50 stands for zero in the data rows.
Some points, one per row:
"61 68 63 18 57 63 58 64 58 84 18 73 45 39 37 56 54 46 47 51 52 68 50 49"
"50 62 57 71 40 4 81 37 59 49 71 32 38 51 44 52 49 41 35 38 49 58 36 44"
"31 87 2 69 53 76 53 62 61 41 64 58 38 49 41 55 35 59 39 39 56 55 62 49"
"36 41 74 76 13 59 54 28 46 54 55 56 58 83 47 50 61 48 54 52 48 50 45 59"
"51 55 51 78 46 7 77 51 63 64 44 46 46 62 53 37 57 45 40 54 51 35 52 38"
"32 89 99 49 99 53 27 60 49 60 66 69 62 34 65 57 47 52 45 46 55 54 51 41"
"0 0 32 7 99 62 51 59 44 36 53 57 47 42 63 30 61 57 61 57 53 47 47 54"
"53 57 45 33 39 37 59 53 64 68 44 29 42 53 38 67 32 54 42 51 45 50 49 35"
"23 86 0 74 39 96 45 62 99 47 61 47 76 43 70 36 57 46 55 52 45 51 49 57"
"48 63 74 72 24 49 37 30 41 12 42 57 71 77 23 45 57 49 52 46 44 50 50 56"
"38 64 28 62 46 56 46 55 60 49 48 39 51 61 53 51 38 61 48 59 52 49 51 49"
"46 47 65 65 29 49 54 22 54 43 41 47 63 82 39 48 42 56 43 55 49 40 45 49"
"28 79 0 94 41 82 36 67 64 41 71 65 10 56 35 59 38 51 41 54 59 41 51 47"
"98 40 28 0 2 55 32 52 50 63 54 51 44 54 57 46 39 53 39 56 45 43 42 64"
"78 40 37 5 12 50 33 54 48 55 52 55 53 56 54 43 50 50 56 52 44 43 47 50"
"41 99 46 0 70 99 99 53 29 12 55 57 66 76 62 58 42 48 45 46 44 39 72 62"
"32 73 34 25 21 40 24 49 99 43 35 27 98 31 53 40 53 48 39 40 47 54 55 26"
"34 72 96 54 48 46 27 18 31 52 69 20 13 58 69 46 37 52 46 50 46 46 57 34"
"81 46 31 0 26 38 23 61 44 65 74 51 53 54 54 44 27 68 28 48 50 49 51 43"
"94 50 35 6 33 63 52 30 33 45 62 72 55 28 51 50 65 27 68 48 54 45 43 55"
"31 46 41 48 48 24 56 70 46 47 47 33 50 43 52 48 30 52 55 65 59 53 46 45"
"39 64 53 47 50 23 47 51 48 27 52 46 57 50 54 53 41 54 59 45 61 47 49 41"
"27 99 91 26 80 61 7 25 66 73 34 18 44 43 31 45 57 38 41 47 65 45 57 69"
"0 0 39 15 99 70 54 57 44 36 48 50 52 51 58 40 43 51 55 47 59 63 51 44"
"80 47 32 0 21 49 29 60 41 65 67 56 54 46 59 32 39 59 39 47 55 53 42 50"
"22 85 0 99 51 97 28 73 79 52 79 69 40 43 52 42 38 42 49 44 49 48 50 40"
"49 59 80 47 30 77 25 36 66 38 31 19 44 42 61 40 55 41 48 53 36 28 42 47"
"6 15 47 28 59 35 45 66 43 43 42 47 54 33 62 47 27 53 47 51 62 52 48 44"
"42 56 53 60 54 22 68 50 53 55 46 60 46 36 64 35 43 50 54 54 60 52 51 44"
"28 32 69 61 49 41 64 3 58 41 75 66 55 38 23 14 49 78 71 55 55 50 50 37"
"47 61 50 50 45 33 45 46 41 26 58 51 56 58 46 43 48 53 57 47 51 45 48 52"
"41 63 50 50 54 22 63 57 46 42 53 53 54 42 53 48 46 47 51 42 67 54 45 43"
"40 70 40 44 49 55 61 51 52 46 55 50 43 55 44 63 53 54 51 43 53 54 55 45"
"14 11 38 28 58 39 54 77 48 49 42 68 51 41 57 48 50 56 64 59 54 57 45 51"
"17 33 59 39 41 51 56 85 30 63 64 35 62 44 38 68 59 45 56 40 31 40 54 52"
"48 79 65 46 77 54 30 72 66 45 44 46 33 44 37 44 48 54 45 51 31 52 32 45"
"95 60 47 36 48 54 78 55 42 49 32 32 47 52 45 59 56 66 31 68 62 44 46 48"
"99 24 51 79 81 70 70 25 40 44 75 41 28 50 58 43 61 53 61 39 31 54 46 58"
"66 68 17 16 22 69 84 42 47 36 39 57 49 65 56 59 66 42 70 55 42 52 52 43"
"99 31 60 82 90 35 57 49 51 48 54 51 49 28 41 51 56 64 55 46 47 53 47 47"
"23 91 0 99 77 99 25 48 34 60 64 74 49 47 54 29 51 25 71 48 46 48 53 45"
"99 25 65 78 78 47 59 23 39 52 74 33 24 38 48 46 47 68 41 43 46 53 50 41"
"99 36 55 77 85 28 61 57 53 54 40 67 58 34 24 55 51 65 45 66 47 53 55 51"
"50 58 36 45 32 29 44 44 36 34 64 58 59 74 59 49 58 47 68 59 43 40 54 42"
"46 74 66 56 74 45 29 57 44 34 47 46 35 54 47 43 56 45 60 57 33 54 44 59"
"99 37 53 81 83 41 48 29 57 46 50 62 58 52 53 62 58 44 58 36 46 43 50 61"
"50 71 31 54 55 6 62 60 39 25 52 53 47 68 48 71 60 26 40 52 37 54 28 63"
"31 38 99 92 0 66 48 44 41 67 47 51 52 60 44 36 50 60 53 59 61 65 32 45"
"60 91 47 0 46 89 99 43 48 41 34 59 55 52 56 57 59 41 50 50 51 56 62 46"
"60 43 34 25 25 44 40 64 45 53 54 48 51 60 56 35 50 50 56 56 49 44 35 51"
"21 48 64 49 43 33 51 78 33 56 61 38 61 45 37 61 49 55 56 46 49 44 49 40"
"27 6 97 85 0 81 53 49 48 71 56 52 54 53 41 54 47 46 21 47 52 46 52 48"
"47 54 41 66 50 17 65 50 49 54 48 56 58 46 52 43 47 43 48 54 54 53 51 54"
"94 44 41 20 46 64 48 52 38 53 49 65 46 24 43 44 53 38 49 55 71 56 38 60"
"32 42 82 75 23 68 51 36 42 53 53 56 55 75 48 42 55 54 50 52 57 52 46 53"
"32 92 88 19 85 43 21 29 54 69 43 27 39 55 25 59 50 40 46 46 56 53 60 63"
"75 50 47 61 59 41 48 37 60 56 48 59 63 53 35 64 38 41 43 49 43 37 54 58"
"46 65 53 57 49 25 36 44 36 46 71 32 42 64 53 69 53 47 32 64 21 47 56 54"
"94 46 52 44 66 57 59 60 39 47 44 57 49 39 34 51 50 61 45 68 47 52 46 47"
"39 49 45 64 45 18 68 42 49 52 51 51 53 46 62 36 47 40 66 58 60 44 49 44"
"55 52 53 77 44 30 76 21 60 67 67 57 39 58 64 36 62 46 61 54 35 41 58 48"
"99 0 57 39 76 80 44 47 55 42 55 29 60 29 33 57 46 45 38 68 63 37 46 41"
"99 0 70 78 93 99 56 99 37 28 46 10 34 34 54 41 31 52 53 46 72 57 62 36"
Here are 24 more points, each followed by its number:
"75 43 41 11 15 53 34 56 46 52 47 55 50 51 51 46 49 52 50 51 54 45 48 50" 0
"67 49 39 29 21 48 46 45 61 51 52 43 57 66 50 58 57 47 54 48 36 38 47 60" 1
"22 90 0 99 53 80 54 0 17 72 6 21 88 33 63 65 65 66 45 49 51 48 50 63" 2
"28 10 90 87 0 81 58 43 47 72 61 56 60 60 43 55 55 40 33 45 40 45 49 53" 3
"44 61 46 68 47 13 70 47 55 57 41 44 43 43 62 45 37 54 52 50 56 55 53 59" 4
"99 10 52 59 84 88 62 77 28 33 47 26 47 50 47 44 54 48 63 62 62 54 51 50" 5
"86 46 45 22 45 65 59 58 40 45 45 46 48 50 44 49 57 47 42 68 55 35 40 42" 6
"43 66 77 69 30 51 38 34 33 18 51 64 65 71 27 39 59 52 54 43 50 54 50 57" 7
"75 46 50 59 58 45 48 46 53 61 59 50 50 47 34 58 41 52 44 48 48 45 49 52" 8
"43 83 93 32 67 50 36 30 51 54 47 23 22 59 45 56 32 47 45 43 41 46 52 50" 9
"28 12 99 99 0 86 62 36 48 95 54 52 56 60 62 41 57 40 51 55 48 52 52 46" 10
"99 7 45 85 99 62 43 57 63 49 36 58 64 67 52 54 59 45 50 50 35 50 51 56" 11
"15 96 99 36 99 63 22 57 53 72 72 56 75 48 71 51 53 48 60 63 56 54 45 42" 12
"17 36 62 42 46 51 53 78 29 54 64 43 72 42 40 52 53 39 60 39 47 53 52 46" 13
"17 81 0 99 58 95 31 38 28 62 48 51 54 53 47 45 59 47 49 54 39 36 44 39" 14
"99 26 47 72 84 51 53 51 56 44 38 66 63 46 35 61 51 50 53 60 47 54 55 62" 15
"42 84 96 24 69 51 37 46 56 68 27 23 14 54 30 54 26 58 34 49 47 49 47 44" 16
"54 55 57 72 42 21 84 15 62 58 83 36 41 34 42 46 52 42 52 40 39 54 49 57" 17
"99 33 22 0 0 67 27 37 49 63 48 57 47 54 57 56 44 48 54 54 43 50 53 62" 18
"33 83 0 80 45 87 44 59 80 42 69 58 48 52 54 57 48 47 46 46 47 48 53 52" 19
"24 50 59 42 47 31 50 83 43 60 50 38 51 42 44 58 48 53 44 41 57 52 54 34" 20
"20 38 36 55 46 0 54 99 45 49 23 65 34 33 57 34 60 64 42 50 67 51 56 54" 21
"26 33 42 32 52 33 50 89 45 71 31 55 48 47 51 59 48 60 57 53 47 64 54 39" 22
"59 63 42 42 32 29 47 33 47 25 50 51 61 48 48 46 48 49 63 47 53 44 61 58" 23
Which of these numbered points is nearest to each point below, looking only along the 5 directions in which the first points spread most? Its number follows each.
"51 55 48 33 41 36 44 35 34 23 67 71 60 37 54 27 60 46 72 47 53 45 57 46" > 23
"49 54 42 37 37 31 43 53 44 45 63 45 52 66 50 49 44 56 51 57 46 43 50 39" > 23
"73 43 38 0 16 35 30 62 40 62 80 59 56 46 58 32 41 65 49 43 57 53 50 32" > 0
"54 68 56 42 37 39 45 52 47 46 60 48 49 43 49 56 47 55 38 41 55 53 54 53" > 23
"54 57 51 78 39 6 78 40 63 60 52 45 40 49 51 46 52 43 40 50 50 46 55 52" > 17
"99 36 17 0 0 59 32 34 45 54 36 54 31 47 54 60 63 44 58 41 56 65 54 44" > 18
"23 2 99 99 0 83 61 50 47 99 54 38 44 49 56 49 52 41 47 69 39 46 48 52" > 10
"99 0 70 66 95 99 48 63 64 41 57 0 56 26 45 52 47 40 44 58 58 44 62 42" > 5
"20 99 99 42 99 77 21 74 37 68 74 90 65 28 77 39 62 51 54 49 58 57 42 37" > 12
"93 46 27 0 3 52 37 40 45 50 48 62 57 47 61 49 50 39 61 44 51 50 53 63" > 18
"76 48 52 74 68 31 44 47 62 57 47 66 53 56 38 69 31 51 49 48 51 45 55 56" > 8
"8 5 39 36 56 37 62 51 55 53 51 44 52 47 58 53 34 50 49 55 41 48 43 56" > 21
"99 24 20 0 0 65 23 43 45 72 59 59 52 53 55 47 46 49 48 45 34 53 53 51" > 18
"0 0 17 0 70 33 45 0 90 40 41 85 30 45 57 71 57 59 47 61 63 57 52 43" > 22
"28 81 0 99 52 82 47 16 21 57 23 38 68 45 54 61 59 57 41 45 48 42 45 56" > 2
"42 53 51 57 48 19 59 48 48 49 59 50 54 34 45 40 43 53 53 53 59 55 53 44" > 4
"13 99 99 14 99 83 18 39 64 82 45 49 52 45 51 41 63 53 73 31 64 36 39 57" > 12
"0 0 9 0 70 54 50 0 98 37 39 80 32 58 57 76 68 49 46 62 47 47 51 45" > 22
"20 90 0 99 57 88 34 29 18 58 44 57 50 54 46 56 64 45 60 57 47 41 47 51" > 14
"55 60 56 69 43 15 85 25 63 57 83 24 43 40 35 62 49 44 40 34 45 58 38 54" > 17
"99 0 58 91 95 87 60 45 55 37 59 22 28 61 74 44 58 54 53 32 43 50 52 55" > 11
"65 50 44 30 34 53 44 44 55 38 47 53 64 59 60 45 53 40 59 43 48 35 48 57" > 1
"43 48 50 63 53 16 66 50 55 61 48 51 50 43 61 35 39 48 46 51 51 47 54 43" > 4
"99 38 51 48 70 40 56 58 42 59 50 65 55 31 22 47 45 64 50 65 45 57 57 46" > 15
"37 78 42 45 34 47 57 66 87 44 57 29 54 55 47 53 42 66 50 63 50 56 53 51" > 23
"53 60 30 26 24 46 42 48 78 49 38 34 61 50 53 51 58 44 56 47 50 57 44 54" > 1
"47 57 65 30 63 48 45 72 51 78 36 65 58 48 42 57 50 59 50 44 48 53 53 47" > 20
"41 50 55 60 52 28 70 56 55 54 54 53 49 42 56 43 53 41 49 43 55 44 50 48" > 4
"99 21 46 72 66 43 54 30 45 62 60 44 34 49 46 44 52 54 48 52 39 50 41 54" > 15
"50 84 87 43 46 72 22 29 67 52 27 18 35 42 47 53 48 43 44 47 48 34 48 58" > 9
"0 3 28 40 20 16 31 99 44 66 28 28 27 64 39 49 57 74 29 60 34 30 50 51" > 21
"99 44 38 22 48 55 53 38 45 60 52 57 59 30 37 54 48 47 47 55 48 46 49 46" > 6
"69 72 29 18 21 66 72 43 49 42 27 51 50 48 53 56 52 44 57 41 57 61 55 44" > 1
"60 31 36 15 21 45 41 53 46 59 46 40 40 45 46 59 52 48 57 38 47 59 55 35" > 0
"33 84 82 59 74 43 24 49 42 43 65 44 51 51 55 55 54 51 48 49 39 51 55 50" > 9
"44 73 60 43 71 34 21 61 27 26 64 73 50 40 52 54 58 46 32 54 46 57 49 40" > 20
"43 61 74 72 28 51 42 38 42 31 46 53 63 76 39 43 57 52 64 54 42 50 52 54" > 7
"82 38 35 11 20 54 50 39 57 42 49 50 58 61 52 66 62 39 42 52 49 31 42 58" > 0
"89 76 52 23 48 70 96 49 44 36 31 58 54 61 54 59 67 38 43 73 55 35 50 60" > 6
"86 44 30 0 12 51 26 53 37 60 78 69 55 50 65 34 41 58 47 47 56 52 47 47" > 0
"15 27 40 43 43 37 51 69 36 50 52 43 58 46 56 43 45 43 61 50 47 52 50 52" > 21
"32 79 74 49 75 49 25 40 43 42 62 38 51 60 57 54 58 42 53 70 42 45 50 57" > 9
"28 82 0 81 43 77 43 65 71 41 64 59 31 55 42 53 41 51 57 52 53 52 54 48" > 19
"33 92 99 54 99 70 21 95 33 70 60 99 46 10 68 35 66 63 35 51 69 59 41 29" > 12
"31 60 41 50 60 15 56 45 45 43 38 47 46 40 70 35 19 55 53 51 57 57 42 41" > 20
"0 0 11 0 99 43 50 0 82 30 44 70 38 52 70 53 64 51 53 69 52 38 54 61" > 22
